(in the rows, 128 means zero)
Rotation paths and how fast each direction turns (deg/step)
Each turn is a multiple of 5 degrees from 10 to 175, or 0.
Each row of a path follows its step; steps can be skipped.
Path 1:
step 0: [127 127 121 132 135 126 136 116 124 131 128 118 131 117 122 119 124 127
 111 116 115 119 128 132 126 145 120 111 130 135 133 132 129 121 133 120
 131 138 132 120 121 123 133 122 118 124 111 115 132 125 133 134 132 126
 130 120 127 131 116 139 131 112]
step 4: [130 129 136 124 134 132 133 124 122 134 114 121 123 130 140 130 128 131
 113 132 119 127 140 117 131 137 131 117 127 123 137 129 125 116 125 119
 117 129 126 129 131 122 138 120 115 125 121 118 123 126 142 126 145 128
 139 141 126 141 107 133 126 122]
step 6: [129 143 134 130 118 127 134 138 124 117 131 129 123 120 122 131 125 124
 129 120 126 125 149 136 133 132 118 122 127 135 133 134 142 124 135 143
 123 143 127 119 138 136 137 135 128 120 138 138 126 133 119 145 141 131
 124 125 125 128 142 134 125 133]
step 7: [121 128 132 136 134 134 134 129 120 122 138 135 124 125 139 133 136 127
 115 125 122 127 127 130 137 117 136 126 132 132 135 136 121 117 135 142
 121 122 139 126 119 133 142 130 120 115 117 126 141 147 117 118 135 127
 135 135 135 117 123 119 126 116]
step 12: [116 121 120 117 114 137 133 137 132 131 130 128 125 130 131 124 139 133
 125 138 124 146 143 122 131 129 136 115 122 138 134 117 114 130 133 130
 132 125 113 124 125 120 124 135 130 124 123 131 119 129 137 135 137 123
 121 115 135 141 130 128 139 115]
step 14: [116 116 143 121 129 121 137 130 123 123 131 103 119 107 128 134 142 127
 124 119 127 126 127 131 140 134 119 130 137 129 141 135 124 127 130 122
 127 137 123 125 133 130 129 132 124 132 128 130 131 124 130 123 121 143
 123 143 128 114 133 134 121 125]
step 17: [127 128 133 124 148 120 131 133 126 127 133 128 127 122 118 139 128 135
 135 138 130 125 129 126 136 122 130 119 134 129 140 139 133 128 123 137
 137 142 131 125 144 119 127 138 131 131 136 132 129 135 124 128 135 111
 126 123 142 124 123 141 106 116]
step 18: [123 110 143 127 124 128 127 120 129 134 129 120 114 116 132 130 119 132
 112 127 136 128 114 123 128 131 117 116 127 126 136 132 118 136 132 131
 124 136 128 123 137 137 145 135 115 132 129 135 121 133 126 117 137 139
 129 124 126 117 131 128 136 115]
step 19: [126 136 143 139 131 143 121 128 135 130 133 125 127 139 135 135 127 126
 130 124 131 133 127 142 127 132 133 141 124 132 153 119 126 129 133 128
 135 123 118 138 122 132 143 130 136 134 124 117 120 116 115 131 138 134
 118 122 132 131 118 130 137 123]
[131 127 126 132 126 130 129 130 126 125 130 130 130 128 129 130 127 125
 129 127 128 128 131 132 127 128 127 131 128 129 129 129 128 127 127 127
 126 125 128 125 131 130 128 130 128 132 128 126 130 127 125 133 126 134
 125 130 129 127 129 126 130 127]	80
[126 127 125 127 127 128 128 129 129 130 129 126 132 123 125 128 129 124
 127 130 127 129 128 131 131 128 130 126 127 129 129 128 123 128 130 132
 128 124 129 129 125 125 130 128 131 129 129 129 127 127 126 125 124 131
 128 129 126 126 126 130 128 129]	160
[126 127 132 128 128 128 126 131 128 129 127 128 125 130 128 127 129 127
 129 129 133 126 126 130 129 131 125 129 127 131 125 130 126 130 130 129
 129 132 130 127 128 131 130 129 130 129 131 127 127 131 125 128 125 129
 128 133 125 131 131 127 126 126]	90
[131 125 127 126 128 127 129 125 131 129 127 132 128 129 128 129 129 126
 132 126 127 131 132 130 127 129 131 128 128 127 129 127 127 127 131 124
 129 128 132 128 128 127 125 128 129 131 128 128 123 134 128 129 128 127
 127 128 128 131 127 131 127 129]	95
[127 127 128 126 130 126 124 129 126 128 132 128 126 129 128 125 130 130
 134 129 127 130 128 129 128 127 127 131 128 132 127 128 132 123 125 127
 129 128 130 128 128 127 128 127 128 131 129 128 129 128 130 123 130 130
 126 131 127 126 124 130 128 127]	120
Path 2:
step 2: [122 139 132 127 132 120 130 137 127 127 129 114 146 122 129 121 128 130
 124 135 140 134 116 127 131 118 151 112 126 121 140 141 138 126 117 118
 128 139 126 115 134 124 135 131 128 126 127 127 126 141 135 120 133 122
 136 126 130 116 127 113 122 124]
step 3: [143 134 118 140 138 128 136 121 130 120 134 131 136 119 125 119 123 132
 140 124 124 136 115 127 130 114 146 141 125 125 133 115 133 106 123 122
 120 139 129 122 127 127 126 128 127 132 111 129 129 125 130 121 131 122
 119 122 121 120 118 124 137 118]
step 5: [131 130 124 122 118 119 123 120 124 127 133 114 130 111 130 111 126 128
 124 129 132 122 121 132 127 127 146 127 119 138 134 132 121 131 123 118
 140 122 128 150 127 117 126 119 130 120 123 123 130 121 137 113 132 114
 144 125 130 132 114 131 120 127]
step 6: [136 137 135 113 122 133 121 133 128 122 135 129 123 113 130 119 137 135
 138 124 121 133 119 129 110 108 144 117 125 134 134 123 123 128 125 129
 136 126 137 136 126 124 140 138 112 126 112 131 123 138 137 126 138 128
 118 123 132 130 131 125 136 128]
step 8: [115 133 117 119 132 121 132 119 125 122 133 126 146 114 115 119 117 124
 134 123 125 127 120 119 128 119 140 140 117 124 132 135 131 134 126 133
 128 143 126 122 127 121 122 124 132 116 125 127 130 132 133 127 136 122
 132 108 128 110 129 129 134 111]
step 14: [131 130 132 130 136 129 132 120 134 128 118 116 126 105 121 122 125 138
 134 124 128 133 121 136 122 110 151 125 116 136 127 128 125 130 126 117
 130 134 128 128 129 105 127 134 130 133 114 121 140 132 133 122 123 126
 130 117 134 125 137 125 127 117]
step 16: [140 133 123 132 129 120 130 128 125 120 145 120 139 105 135 118 131 121
 126 130 123 122 112 128 129 126 127 133 108 121 129 128 120 126 132 131
 129 130 132 125 127 140 122 129 131 122 122 132 114 122 131 121 123 107
 136 116 119 119 116 124 125 117]
step 18: [129 139 127 122 105 135 125 130 119 120 135 124 122 119 131 120 129 129
 129 121 140 132 121 128 131 121 145 114 127 130 132 124 129 114 130 122
 132 130 138 139 135 116 142 117 139 123 130 118 126 143 123 127 129 131
 119 123 125 128 108 123 122 118]
step 20: [126 138 135 130 135 117 130 138 141 143 127 132 152 122 128 117 117 123
 130 133 119 127 109 129 123 112 141 131 135 135 132 134 129 127 121 118
 124 145 134 127 129 123 135 128 126 123 126 126 132 140 132 118 126 116
 126 126 123 128 131 120 115 120]
[127 126 126 131 127 131 129 129 128 126 127 129 129 130 126 126 129 127
 131 128 127 127 128 125 126 128 129 126 125 130 130 128 132 128 128 130
 130 125 129 132 128 128 124 130 130 128 127 128 123 124 128 128 127 127
 130 128 132 121 126 126 130 127]	135
[127 125 123 126 126 130 127 130 129 129 126 126 129 126 127 130 129 130
 129 125 128 128 127 130 131 129 129 132 126 129 128 129 125 127 129 132
 131 131 128 128 128 131 127 126 127 127 123 128 125 128 130 127 128 133
 124 126 126 128 125 127 127 131]	140
[130 133 129 131 128 127 130 127 125 127 127 126 128 129 132 127 129 129
 130 129 132 126 128 132 130 127 130 130 129 127 129 131 128 128 130 130
 129 129 130 130 129 133 130 127 128 126 127 126 127 129 127 130 133 128
 130 128 131 127 130 130 131 130]	110
[124 126 129 123 130 130 128 128 127 127 130 131 127 129 127 124 126 129
 129 126 126 128 130 123 127 128 130 130 129 127 127 130 127 128 128 129
 123 126 127 127 125 129 128 126 126 128 126 130 130 126 131 128 134 130
 128 129 129 129 130 130 133 128]	160
[131 131 127 127 131 130 128 125 128 127 128 130 131 127 129 130 131 127
 131 128 126 125 128 128 125 126 129 131 128 126 124 124 125 127 129 127
 130 126 125 128 131 125 128 128 125 128 126 130 130 126 128 130 124 130
 128 125 130 128 131 127 130 131]	135
Path 3:
step 1: [125 125 128 132 141 122 124 133 131 118 135 125 117 129 123 130 127 119
 138 127 136 120 144 109 131 115 132 127 127 119 117 127 126 118 141 141
 133 130 114 123 127 114 139 119 131 115 123 127 133 130 140 125 127 149
 124 130 121 121 127 133 130 127]
step 3: [145 133 117 129 122 129 129 127 118 128 128 138 138 132 127 127 117 133
 126 133 130 131 116 121 133 133 135 121 138 126 117 132 135 122 113 120
 120 143 119 116 118 121 114 128 135 131 135 126 113 133 127 122 137 136
 130 125 139 132 125 111 141 133]
step 7: [121 140 123 119 136 117 114 135 133 118 128 136 121 142 121 130 138 143
 141 124 125 125 132 132 131 130 111 129 135 109 114 129 131 130 117 126
 137 138 120 127 133 124 123 122 137 127 123 129 121 132 132 139 144 121
 126 132 126 122 128 141 128 129]
step 8: [128 118 135 134 121 136 129 112 124 118 125 115 139 124 134 125 111 125
 124 136 135 115 118 125 130 123 119 131 118 121 131 128 140 118 143 129
 126 132 124 130 115 126 128 140 121 141 116 131 116 129 125 124 137 131
 126 112 135 124 119 121 132 132]
step 9: [135 133 117 128 121 132 132 146 143 133 118 135 131 122 129 133 124 118
 125 114 138 144 130 124 126 128 134 138 128 136 123 130 128 131 121 125
 115 130 145 127 149 128 123 128 136 129 136 119 132 129 122 113 135 131
 140 125 128 134 121 128 142 124]
step 10: [137 138 125 125 117 130 139 129 119 134 121 128 133 130 123 135 123 130
 130 133 126 130 132 134 134 128 129 122 119 131 133 122 132 132 116 113
 140 110 106 135 119 134 128 128 127 125 129 144 141 137 136 129 113 132
 120 133 131 121 141 126 116 117]
step 13: [124 131 132 140 127 129 129 132 133 123 132 120 116 117 129 126 116 135
 135 128 126 133 120 122 129 132 129 122 121 114 118 128 128 131 142 115
 125 138 114 132 129 129 120 138 128 139 130 109 133 137 126 124 151 123
 140 139 134 121 125 134 117 119]
step 18: [115 132 134 131 136 124 131 143 128 140 132 127 113 136 134 122 126 133
 125 125 124 129 132 136 131 125 125 135 134 137 140 125 134 127 146 129
 139 145 136 138 118 113 127 134 118 128 121 128 132 142 114 126 139 114
 124 123 127 131 124 120 117 123]
step 19: [120 112 127 136 121 119 131 126 143 110 136 130 131 120 137 132 119 119
 135 122 136 122 133 122 130 144 122 123 141 120 127 128 142 124 122 129
 120 120 125 107 127 126 115 122 127 130 135 131 130 125 132 121 131 130
 134 147 135 130 132 128 125 124]
[131 124 131 131 131 126 126 128 129 126 126 125 129 127 131 130 126 129
 124 128 127 128 130 128 131 127 130 126 126 128 129 126 124 133 130 127
 128 126 128 131 131 129 128 132 128 131 126 125 130 126 129 129 129 127
 130 129 127 127 127 127 126 131]	160
[128 127 128 125 126 127 125 127 131 128 131 125 125 130 130 134 128 130
 130 127 130 129 125 126 128 129 130 130 126 127 126 130 127 128 124 129
 124 130 126 129 129 127 129 127 127 128 132 126 129 125 127 128 131 130
 129 134 128 131 126 128 129 128]	175
[128 128 128 129 128 130 129 130 128 132 128 128 133 125 130 129 126 129
 127 130 129 128 125 129 126 125 130 129 128 126 128 133 131 130 122 127
 130 127 127 129 130 128 130 125 129 130 124 129 131 128 129 127 130 130
 131 126 128 126 127 127 132 132]	60
[124 129 130 127 130 129 132 129 131 123 127 126 128 127 127 130 131 127
 129 129 129 126 126 125 128 126 129 130 128 124 131 129 127 128 128 122
 131 129 127 127 129 128 126 129 129 129 127 131 128 128 128 130 126 127
 128 133 127 123 128 128 125 125]	125
[124 130 126 133 126 130 133 129 130 130 131 126 128 129 130 129 128 128
 124 130 130 127 128 128 128 128 127 126 131 129 128 124 126 130 127 127
 124 129 130 127 130 128 126 132 128 126 129 128 128 130 130 128 127 126
 128 131 132 129 130 130 133 130]	110
Path 4:
step 2: [138 153 133 141 135 129 142 129 115 126 122 114 129 122 124 126 134 130
 125 115 105 126 132 134 132 126 125 134 112 125 128 123 133 119 144 127
 119 124 120 143 135 126 137 127 131 127 121 120 136 130 123 130 130 129
 120 127 131 110 138 115 128 119]
step 7: [129 140 143 126 134 125 133 135 114 135 117 125 118 122 138 131 138 144
 130 127 137 121 119 139 115 132 135 130 117 133 122 123 129 112 131 115
 133 120 116 130 125 134 121 115 123 111 138 139 136 137 142 134 136 120
 129 121 119 133 120 127 140 129]
step 8: [146 131 114 121 130 119 128 135 132 125 125 123 123 120 124 134 137 137
 123 127 120 118 114 116 122 139 140 119 120 130 125 127 123 111 131 124
 101 126 117 136 126 130 126 125 123 137 136 110 130 121 130 143 130 118
 124 134 119 122 137 131 119 123]
step 9: [118 129 124 132 118 127 151 128 136 129 123 135 115 132 114 120 129 126
 128 113 130 110 107 123 122 124 113 141 123 120 133 121 130 122 121 130
 114 135 113 122 116 134 117 135 139 126 126 130 124 121 129 130 115 135
 122 122 122 134 136 131 131 128]
step 10: [124 135 136 140 136 133 115 133 127 148 126 117 127 129 133 135 109 123
 130 136 140 122 127 135 115 128 120 140 129 136 133 120 131 124 117 122
 118 127 127 125 132 128 121 143 145 131 141 113 132 111 115 139 121 135
 120 132 125 131 121 127 120 130]
step 13: [125 134 129 127 124 124 133 122 128 115 117 127 123 142 138 122 135 130
 140 138 129 128 118 146 123 113 122 141 126 131 115 136 128 114 129 119
 119 123 128 139 120 128 121 130 124 139 152 125 112 142 137 129 136 124
 119 119 120 122 131 138 124 121]
step 16: [123 133 138 132 133 126 123 137 135 123 118 128 131 110 132 122 114 134
 125 135 137 138 121 123 133 134 123 137 138 143 140 128 137 109 118 123
 138 117 110 116 122 130 139 133 121 128 139 128 136 130 119 128 122 135
 118 118 115 133 130 112 126 132]
step 19: [122 138 136 120 129 131 131 133 117 132 126 128 130 136 134 136 141 130
 125 118 124 133 119 131 133 126 120 127 142 132 117 111 123 109 111 132
 123 123 130 139 129 125 111 124 148 139 141 120 127 122 130 131 133 133
 130 102 131 128 119 129 137 125]
step 20: [129 140 114 128 131 112 131 126 131 137 131 120 133 125 129 131 114 135
 111 130 123 139 117 119 126 124 122 138 124 124 124 118 125 125 118 131
 136 115 119 144 119 134 122 117 127 113 136 107 114 122 127 127 119 125
 132 135 115 115 116 121 127 124]
[125 125 127 129 129 130 126 126 126 129 124 128 126 129 130 133 135 130
 124 132 124 127 125 127 130 126 130 129 129 127 128 128 130 131 130 125
 129 127 127 131 127 132 126 126 126 128 129 126 127 130 129 128 128 130
 131 128 126 128 128 127 128 126]	55
[124 131 130 127 125 125 129 128 126 128 125 132 126 128 129 129 129 129
 128 127 124 127 127 127 125 129 129 123 127 127 124 128 132 126 126 128
 126 127 130 127 130 126 128 128 128 131 127 127 127 130 128 127 129 123
 125 130 129 126 131 130 129 129]	70
[130 133 129 130 127 130 128 130 126 129 125 127 131 126 130 128 129 131
 124 128 130 131 131 126 126 128 129 128 125 128 131 127 129 125 130 133
 131 126 129 127 128 130 127 129 128 125 125 126 127 129 126 125 129 125
 129 126 128 126 126 125 127 132]	80
[127 127 128 126 124 130 128 125 125 131 129 129 130 128 131 125 127 131
 127 126 129 127 128 131 129 126 130 127 129 130 124 127 127 126 130 131
 129 130 129 127 125 134 128 126 127 127 128 130 125 124 132 126 127 129
 124 129 127 132 130 128 127 127]	175
Path 5:
step 1: [137 140 117 141 138 123 132 131 128 140 133 138 130 131 119 142 115 136
 136 115 127 144 134 119 134 118 134 135 126 124 133 130 131 145 123 128
 119 127 118 112 118 117 135 134 129 137 128 112 134 138 129 122 131 126
 140 136 146 122 112 126 132 129]
step 3: [130 125 144 136 143 127 119 146 109 134 134 135 130 128 133 124 132 127
 130 111 121 115 133 124 121 131 134 134 122 136 127 122 132 126 124 106
 148 125 139 134 131 113 134 131 139 123 122 117 133 139 133 123 125 118
 130 111 131 129 130 142 128 126]
step 5: [128 137 140 124 124 132 129 126 129 121 121 127 120 133 125 139 132 125
 130 132 123 114 121 115 134 123 131 137 131 118 111 135 135 141 117 131
 124 140 136 115 129 132 142 130 144 138 143 115 132 122 106 120 117 129
 120 112 136 136 117 129 121 130]
step 6: [128 129 130 135 130 123 132 117 128 114 123 134 117 120 113 153 129 136
 136 125 118 132 128 122 129 131 121 134 126 131 123 142 116 132 130 110
 120 127 134 108 116 129 142 121 140 128 133 117 134 130 124 135 117 114
 126 113 139 126 132 119 134 136]
step 9: [137 119 152 131 138 132 129 133 122 121 137 146 118 130 138 133 114 140
 133 124 152 143 118 139 112 119 130 124 129 134 125 135 133 132 122 125
 131 127 132 121 127 122 138 131 126 132 139 115 124 136 125 126 124 134
 123 133 122 121 112 126 118 123]
step 10: [138 136 141 143 132 132 128 124 121 128 127 129 122 123 122 131 119 139
 114 131 142 118 129 117 132 124 148 116 126 129 121 139 138 126 121 121
 120 129 136 121 135 130 141 140 139 134 133 113 130 136 124 132 141 130
 119 132 124 100 120 132 126 123]
step 14: [140 129 142 126 137 131 137 134 133 135 145 139 145 132 145 149 135 137
 131 117 128 126 137 127 129 126 127 140 125 137 127 133 131 128 130 127
 118 124 144 125 127 116 147 123 139 137 137 130 129 128 128 119 125 121
 140 119 135 126 115 143 128 136]
step 18: [115 117 136 133 142 137 132 133 129 126 125 141 123 126 121 128 120 134
 133 112 121 136 125 122 143 139 136 120 124 120 128 126 135 131 126 124
 133 124 146 110 130 130 149 135 144 135 122 108 129 118 130 125 115 125
 123 126 120 137 129 120 116 122]
step 20: [129 139 140 136 134 137 116 131 124 122 130 128 111 136 128 138 136 139
 133 130 117 121 133 120 117 130 117 134 148 135 131 131 138 132 125 135
 130 134 127 127 132 131 139 136 122 128 150 111 125 144 142 131 125 133
 124 129 119 122 109 138 130 120]
[128 129 128 129 129 130 128 125 129 125 128 126 128 128 129 129 128 131
 128 128 131 129 125 126 128 129 125 127 130 130 133 124 129 126 127 127
 128 126 126 123 130 129 127 130 127 127 126 125 126 126 126 132 128 128
 129 130 125 126 127 126 123 124]	35
[127 131 128 131 126 128 125 133 125 127 126 131 128 130 127 124 126 125
 125 128 127 128 129 124 129 127 128 127 127 129 127 129 129 129 125 122
 128 128 128 129 128 130 129 128 128 125 127 126 124 126 131 125 130 127
 128 132 125 130 125 128 127 127]	45
[127 124 129 128 128 132 126 130 131 126 128 128 129 125 126 127 127 127
 130 126 126 131 127 127 126 130 128 125 128 129 126 131 126 128 134 129
 128 128 125 125 128 132 130 131 127 128 130 130 130 129 129 128 129 130
 122 129 125 127 127 127 126 129]	35
[129 127 132 129 127 126 124 127 127 128 128 128 127 132 130 127 127 130
 128 126 127 131 125 130 127 127 131 130 130 126 128 123 129 124 129 126
 126 127 129 127 123 129 128 127 129 124 128 129 127 125 127 126 126 127
 122 127 130 129 130 126 128 130]	115
